The rows below fall into families. The same turns and mirrors carry the whole set onto itself and the rows of a family onto each other. For each named row, which other rows are in its family? Write them in the order they are listed.
These 32 rows form 4 families of 8 rows each.
J364: [ 37   6  -7   5   6   5  -3  10  34   1 -17  40]
J460: [  0 -11 -30 -48   9  -1  40 -10 -54 -24  11  12]
J410: [-46 -10 -11  27  -6 -14   3  12 -24  53  -1  41]
J392: [-42   5  17 -22   1  -4  46 -16 -52  -5  53  19]
J165: [-40  -7 -19  30 -14 -20  16  12 -18  53  -5  29]
J623: [ -8 -20 -24 -53  -5  -9  42  -4 -44 -28   2  18]
J659: [ -8  -8  36  40   9 -15 -14 -16  12  37  -5  16]
J458: [ 11   6  43  29  11  -4 -14  -8  22  33  -6  13]
J118: [-48 -36   6  -7   6  21  25 -22  -7  42  28  39]
J138: [ 33   0  -4  17   4   8 -19   3  23  -3 -23  34]
J287: [ 42   5  -8  -7   3   8 -16  15  11  -4 -30  23]
J600: [-34   0  -2  33 -12  -3   6   6 -14  41  -9  60]
J221: [  3  14  36  36  -4  -5 -24  -4   7  40  -1  13]
J330: [ 20 -11   3 -54  10  15  17 -16 -24 -22  28 -25]
J243: [-46 -27 -11 -12 -15  30  20  -3   0  40  44  25]
J465: [-55  -1  15  -6   2  -1  44 -11 -40  15  55   8]
J362: [ -1  -6  36  39   8 -22   4 -19  21  36   1  10]
J13: [ 46  -8  -8   5   1   6 -25   4  12   8 -22  15]
J61: [-17  -6 -40 -52  12  10  34   3 -44 -17  28  14]
J461: [-22 -13 -33 -37  -5   2  47   3 -52 -22  23  18]
J625: [ 31  50   0  -2   4 -12 -13  14 -20 -18  -6  -5]
J204: [ 27  39  11 -18   1 -18  -2  12 -35 -26  -6 -16]
J787: [ 25  56   6 -15   3 -21  -6  25 -17 -11  -6  -3]
J156: [ 22  -1  10 -60  15   1   4 -12 -15  -5  13 -30]
J974: [-47 -28  -4 -16  -1  30  20  -5 -11  41  47  39]
J537: [-33   5   0  39   0 -19  10  14 -12  46 -15  43]
J512: [-43 -36 -10   1   5  24  23  -4   2  49  27  37]
J420: [ 31   7  -2 -48  19   9   4 -16 -22 -12  18 -31]
J25: [-50   6  22 -18 -16  -5  43 -13 -39  -9  52  13]
J573: [ 24   8   5 -43  21   8  13 -13 -21 -31  38 -21]
J246: [-59   3   7 -20  10  -9  42 -13 -53  13  40   9]
J714: [ 38  30  -3  -3   6 -25  -3   9 -31 -30  -7  -5]

Same family as J573: J118, J600, J221, J13, J61, J246, J714
Same family as J287: J458, J330, J465, J461, J204, J537, J512
Same family as J974: J460, J410, J392, J659, J138, J625, J420

